Here are some numbered points:
[-0.2 -0.2  1.2  1.9 -2.1 -1.4 -0.8 -0.6  0.7 -2.5 -1.6 -0.2  1.6 -0.3
  0.6 -0.9] 0
[-2.1 -1.5  0.  -0.4 -0.2  1.5  0.4  1.1  0.2  1.3  0.2 -0.8  1.6 -0.4
  0.9 -0.1] 1
[ 0.   0.4  0.7  0.3 -0.6 -0.1 -0.9 -0.4 -0.6 -0.8  0.1 -0.1 -0.7 -0.6
  0.3 -1.8] 2
[ 1.  -0.7 -0.9  0.  -1.3  0.   1.3 -1.2 -1.  -0.3 -0.7  0.1 -1.6 -1.1
 -1.2  0.3] 3
[-0.1 -0.4  0.3 -2.4  2.2 -0.2  1.2 -0.6  1.2  2.1 -0.1  0.3  0.2 -1.
  0.4  0.9] 4
[ 0.   0.   1.1 -1.4  0.8  1.2 -0.4  0.8 -0.1 -1.6 -0.2 -1.5  1.2 -1.9
 -0.1 -0.8] 5
[-0.5  0.9  0.9  0.1  2.3 -0.4  1.  -0.2  1.8  0.8 -2.5  1.   1.3 -1.2
  1.   0.6] 6
[ 0.  -1.2  0.3  1.2 -3.5  0.  -1.5  1.6 -0.9 -3.   0.7 -0.8  0.1  2.3
  0.  -0.7] 7
[ 0.8 -1.  -0.1  0.4  1.8 -1.  -0.6  1.9  2.5 -1.9  2.   0.   0.1  0.5
 -1.   0.1] 8
[-0.2 -0.8 -0.1  1.3 -2.2 -0.1 -0.4  0.9 -0.1 -1.8  1.1 -0.8  0.8  0.7
  0.1 -0.3] 9
[ 0.9 -1.7 -0.9  0.4 -0.5 -0.1  0.9 -0.2 -1.1  0.4  1.2  2.2 -1.7  0.3
 -0.4 -0.2] 10
[ 0.6  0.  -0.8 -0.6 -0.1 -0.9  1.  -1.  -2.1  1.9  1.7  0.2 -0.4  1.5
  0.6  0. ] 11
[ 0.7  0.1  0.   0.7  1.3 -0.6 -0.5  0.8  1.4  0.  -0.3  0.8  0.8 -0.3
 -0.6 -0.6] 12
[ 1.  -0.1 -1.4  0.2 -1.9  0.9  1.1 -0.4 -1.2  0.6  0.2  0.5 -0.8  0.4
 -0.2 -1.5] 13
[ 0.8  0.3  2.5  0.9  3.2  0.7 -0.1  1.5 -0.4 -0.2  1.1  2.3 -0.6  1.4
  1.5  2. ] 14
[ 0.5  1.1 -0.3  0.   2.9 -0.6 -0.1 -1.3  1.8  1.7 -1.1  0.3  0.6 -0.9
  1.   0.7] 15
[ 2.2 -1.4  1.1 -0.9  0.2  0.4  0.2  0.1  0.7 -1.5  1.4 -1.   0.1 -0.8
  0.  -1.9] 16
[-0.1 -0.5 -0.6 -0.1 -0.4 -0.2  0.6 -1.   0.  -1.  -0.3  0.4 -0.1  0.2
 -1.2  0.4] 17
[-0.2 -0.3  0.4  1.1 -4.2  0.4 -2.1  0.3 -1.4 -3.1  0.1 -1.9 -0.4 -0.5
 -0.4 -0.9] 18
[-0.7 -1.2  0.3  0.9 -3.9  0.9 -1.2  1.2 -2.1 -1.3  2.2 -0.5  0.6  2.3
 -0.6 -1.2] 19
[-1.6  0.8  0.3 -0.3  0.9 -0.6 -0.7  1.3  1.6 -0.4  0.7 -0.1  2.1  1.8
  0.   1. ] 20
[ 0.3 -0.6 -0.1 -0.8  2.4 -0.8  0.1  0.5  0.6  1.9  0.1 -0.2  0.5 -0.1
 -0.6  1.4] 21
[-0.3 -0.2  1.1 -0.9  2.6 -0.5  0.9 -0.2  2.6  0.2 -1.2  0.5  2.1 -0.4
 -0.2  0. ] 22
[ 0.1 -0.2 -0.8 -1.  -0.2  0.4 -0.1 -0.3 -0.1  0.5  1.4  0.   1.5  0.5
  1.1  0.8] 23
[-0.8  0.1 -1.4 -1.2  0.8 -0.3  0.2 -1.8  0.5  1.2 -1.2 -1.3  1.6 -0.7
  0.9  3. ] 24
[-1.4  0.5 -0.3 -0.3  2.  -1.1  0.4  0.   1.4  0.9 -1.6  0.5  1.3 -1.2
 -0.1  1.1] 25
[ 0.7 -0.1 -0.6  1.4 -1.6 -0.7  0.4 -0.2 -1.6 -1.   1.3 -1.1 -0.7  0.1
  0.3 -0.8] 26
[-0.9  0.9  1.  -0.9  1.5 -1.6 -2.4  2.7  2.5 -0.4  0.   0.5  1.   0.2
  0.5  2.3] 27
[ 0.5  0.4  0.5  2.2 -1.6  0.3 -0.2 -1.4 -2.5 -1.2  2.8  0.1 -1.6  0.4
  1.3  0.1] 28
[-1.6  0.   0.5 -0.3 -1.2  2.2 -0.1  0.1 -0.9 -2.3  1.   0.   0.2 -0.7
 -0.3 -0.6] 29
[-0.3 -0.2  0.4  2.5 -4.   2.  -0.3  0.7 -1.7 -1.4  2.5 -0.4 -0.1  2.1
  0.2 -2.7] 30
[ 0.5  0.4 -1.2 -1.5  3.3 -1.   1.3 -0.7  0.3  2.7  0.   0.   0.2 -1.
  0.   1. ] 31
[ 0.6  0.5  0.5 -0.2  2.5  0.3 -0.3 -0.1  1.4  1.3 -1.5  0.9  0.2 -0.6
  0.3  0.9] 32
[-1.7 -1.1  0.7 -0.9  2.  -0.2  0.3  2.1  0.7  0.   1.3 -1.3  1.7 -1.8
  0.9 -0.6] 33
[ 0.5  0.2 -1.   0.4  2.1 -0.4 -0.2  0.5  1.8 -0.4  0.7  3.1  0.4 -0.4
  0.   1.3] 34
[-0.3 -0.2 -0.4 -0.6 -0.8  0.6  0.5  0.6  0.   0.5  0.   0.1 -0.1  0.6
 -0.3  0.1] 35
[-0.7 -1.1 -0.9  0.3  0.6 -0.2 -0.2 -0.4  0.4  2.   0.   0.1 -1.1 -1.
 -1.5  1.3] 36
[-0.4  0.   0.2 -0.3 -0.4 -0.2  0.   1.5  1.1  0.6 -1.3  0.7  0.5 -0.3
  0.2 -1.5] 37
[ 2.6 -1.   0.4  0.2 -3.6 -1.2  1.9 -2.6 -0.6 -2.1  1.1 -1.7  0.8  0.3
  1.5  1.3] 38
[ 0.5  0.1  0.1  2.4  1.3 -0.1 -0.9  1.6  1.7  0.4 -0.7  0.2  0.  -1.7
  0.  -0.5] 39
[-0.1 -0.1 -2.4 -0.4 -2.7 -1.1  0.1 -1.  -1.6 -1.3  0.3 -1.  -1.  -0.2
 -0.1 -0.1] 40
[ 0.2  1.   2.  -0.3 -0.8  2.2 -2.4  1.1 -0.9  0.7  2.  -2.4  0.   2.1
  1.2  0.2] 41
[ 0.1  1.4  0.5  0.   2.3 -1.2  0.2 -1.   1.9  1.6 -1.6  1.4  0.6 -1.3
  1.6  0. ] 42
[-0.8 -1.  -1.3 -1.1  2.1  1.3  1.2  0.2 -1.5  1.6 -0.5 -0.4  1.5  0.3
 -1.3  1.3] 43
[ 0.2 -0.6  1.7  0.6 -2.7  1.1 -3.1 -0.2 -2.7 -2.9  0.1 -0.9 -2.5  2.3
 -0.3 -0.9] 44
[ 0.3 -0.1 -0.5 -0.2  1.5  0.8  0.8 -0.1  1.7  1.7 -1.3 -0.1  0.1 -0.4
 -0.2  0.1] 45
[-0.8 -0.8 -0.9 -1.2 -1.2  1.5  1.3  0.9  0.3  1.   0.6  0.2 -1.7  2.4
  0.1 -0.6] 46
[ 0.4 -1.   1.  -1.5  0.8 -0.5  1.3 -0.5 -0.8  1.5  0.  -0.1 -0.1 -0.2
  0.1 -0.5] 47
New points follow, each followed by the numbers of its three nearest points above, looking only along the 4 directions in which the numbered points spread most, nearest first.
[ 0.4 -0.9  1.9  2.4 -0.5 -0.4 -0.5  1.1  0.3 -0.4  0.5  1.9 -0.1 -0.7
  1.7  0.3] 8 39 12
[-1.4 -0.2 -1.5 -0.8  1.7 -0.2  0.2  1.8  1.4  3.  -0.9  1.6  1.3  0.1
  0.7  1.7] 21 4 45
[-0.1 -0.7  0.5 -0.2  0.7  1.5 -0.5 -0.7 -0.4  2.4 -1.5 -0.1 -0.4  0.3
  0.2 -0.7] 47 36 23
[-1.1 -0.3 -0.3 -0.1  1.8 -0.5 -0.3  0.6  0.7  1.1  0.3 -0.7  0.8 -1.3
 -0.6  0.4] 45 21 37
[ 0.   0.2 -1.2  0.6 -2.4  0.4 -0.5 -1.3 -1.4  0.7  0.  -0.5  0.3  0.1
 -0.7 -1. ] 40 13 26
[ 1.  -0.1 -0.7 -0.4 -1.8  0.2  0.4 -0.7 -1.9 -0.2  0.7  0.2 -1.3  0.2
 -0.3  0. ] 13 26 3
[ 1.1  0.6  1.1 -0.2  1.   1.2 -1.   1.   0.5 -1.7 -0.6  0.4 -0.1  1.2
  1.5  0.1] 8 12 39
[ 0.9  0.   0.   0.6 -2.8 -0.5 -1.9 -2.2 -0.6 -2.4 -0.8 -1.1 -1.4 -0.2
  0.3 -0.8] 38 26 40
[-0.6 -0.6 -1.2 -0.8  1.6 -1.3  0.   0.   1.1  1.9  0.2  0.  -0.7 -0.7
  0.1  1. ] 45 21 36
[ 0.1 -0.2 -1.2 -0.2 -0.7 -1.7  0.4 -1.6 -1.3  0.3 -1.1 -1.2 -0.9 -0.7
 -1.   0.4] 3 17 40
[ 0.2 -0.3  0.8 -0.2 -1.2  1.4  0.4  0.2 -2.   1.6  3.   0.5 -0.5  1.9
 -0.5 -0.6] 46 11 10
[ 0.   0.5  0.2  1.1  1.3 -1.  -0.3  0.5  1.4  0.5  0.7  0.9  0.8  0.
  0.4  1. ] 12 39 34
[ 0.5  0.4 -0.3  0.7 -3.9  0.5 -0.8 -0.9 -0.7 -3.9 -1.1 -0.7 -1.1  0.6
  0.4 -0.2] 18 38 9
[-0.9  0.5 -0.3 -1.3 -0.2  2.1 -0.8 -0.3  0.5  1.6 -1.  -0.6  0.1  0.9
 -0.7  1.1] 23 1 35
[-1.   1.5  0.5 -1.6  2.8  1.   0.   1.2  1.2  1.9 -0.2 -0.7  2.   1.3
 -0.5  0.8] 33 21 20
[ 0.   0.6 -0.5  1.7 -2.2 -1.2 -0.9  0.   0.  -1.8 -1.1 -0.7  0.  -0.3
  0.1 -2.1] 0 2 9
[-0.5  0.9  1.5  1.6 -0.8 -0.1 -0.7  1.2  0.2 -2.   1.2 -0.6  0.3  0.
  1.4 -1.6] 9 16 2
[-1.8  1.4  1.2  0.8  2.3  1.2 -2.1  1.6  1.7 -0.9  1.2  1.5  1.6 -1.
 -1.5  0.8] 27 20 8
[ 1.1 -1.6 -1.4 -1.   0.3  1.   1.1 -0.4 -0.2  1.6 -0.8 -0.8 -0.8  0.3
 -0.8 -0.1] 47 36 11
[-0.9  0.2  0.7  0.   2.9 -1.2  0.1  0.1  0.  -1.8 -0.2  0.2  0.1 -1.3
 -0.9  2.2] 12 39 32
[ 2.  -0.7  0.4 -0.2 -0.7  0.8  1.1 -2.3 -0.8 -0.5 -0.8  0.9 -1.2 -1.1
  0.1 -0.3] 3 17 13
[-0.2  0.1  0.7 -1.   1.3  0.6  0.5 -0.3  1.2 -0.7  0.1  0.  -1.  -0.7
 -0.8  0.7] 37 12 45
[ 0.5  0.1 -0.7  0.  -0.9  0.1 -0.1 -1.  -0.2 -0.4 -1.2  0.4  0.8 -0.3
 -0.6 -1. ] 17 16 2
[ 0.8  0.1  0.1 -0.2 -1.5  0.2  1.1 -1.8 -0.7  0.9 -1.4 -0.8 -1.2 -0.7
  0.3 -0.8] 3 17 13
[ 0.7 -0.2 -1.1 -1.3  1.2 -0.4  0.8 -0.8  0.5  1.1  0.2 -0.3  0.2 -0.4
  0.   1.4] 36 47 45
[-0.5  0.6 -0.3  1.9 -1.  -0.5  0.4 -0.2  0.  -1.9 -0.2 -1.4  0.1  0.
  0.6 -0.8] 2 16 9
[ 0.2 -0.1  0.3 -0.6  0.   0.6  1.2  0.1  1.8  1.2 -2.5  1.   0.5  0.1
  0.1  0.3] 45 25 36
[ 0.8 -0.4  0.1  0.3  1.5  0.1 -0.1  1.1  1.3  0.4 -0.1  0.9  1.8 -0.6
  0.  -0.3] 12 37 39
[ 0.4 -0.3 -2.3 -0.4  0.1 -1.7  0.3 -0.1  0.3  0.3 -1.9 -1.   0.  -1.4
 -1.   1.7] 24 45 17
[ 0.4 -0.8 -0.7 -1.9  0.3  0.6  1.4  0.   0.2  3.1 -1.   0.   0.2  0.8
 -1.1  0.4] 43 47 36
[-3.2  0.4 -0.7  0.9 -3.  -0.6 -1.7 -0.3 -4.  -4.8  4.2 -0.3 -0.8  0.4
 -0.1  0.9] 30 44 19
[-0.7  2.1  0.4  1.3 -0.4 -0.1 -0.8  0.2 -0.6 -1.1 -0.6  0.1  0.9 -0.7
  1.1  0.1] 16 2 37
[-0.8 -0.7 -0.5 -1.1 -2.4 -0.4 -0.5 -1.  -3.2 -0.7 -0.6 -1.3 -1.2 -1.
  0.1 -1.2] 40 38 26
[ 0.8 -1.6 -0.1  0.6  0.6 -0.1  1.3  1.4  0.4 -0.2  2.2 -0.4 -0.5  0.5
 -1.1 -0.3] 35 23 16
[-1.1  1.   0.2  0.8  1.8 -0.9 -0.8  0.2  1.8 -0.7 -0.7  1.1  0.9 -0.4
  1.1  1.1] 39 12 22
[-1.  -0.2  0.2 -0.1  1.8  1.2 -0.2  1.7  0.   2.   0.4  2.1  1.3  1.8
  0.6  1.2] 21 20 14
[-0.2  1.  -1.1  1.4  0.3 -1.6 -2.9  0.2 -1.4 -3.2 -0.3 -0.6 -1.5 -0.8
 -0.4 -1. ] 2 0 16
[ 1.8  0.1  1.7  0.9 -0.2  2.7 -0.3  0.9  0.4 -2.5  0.8 -1.2 -0.2 -0.7
  1.1 -2.2] 9 2 16
[-0.8  0.1  1.7  1.   0.1 -0.9 -0.1  0.3  0.3 -1.7 -1.3 -0.4 -0.6 -2.2
  1.8 -1.1] 0 16 37
[ 1.7 -1.6  0.9 -1.   0.2  1.7  0.3 -1.2 -2.   2.3 -1.6 -0.2 -1.3 -0.2
 -0.4 -1. ] 11 47 36
[ 0.6 -0.6 -0.7  0.5 -1.5  2.3  0.9  1.5 -1.6  0.3  1.  -0.4 -0.4  1.9
 -1.  -1.8] 46 41 13
[ 0.6  0.8 -0.2  0.2  2.6 -1.9  1.2  0.3  0.9  2.1 -0.4  0.1 -1.3 -2.
 -0.1  0.6] 15 42 32
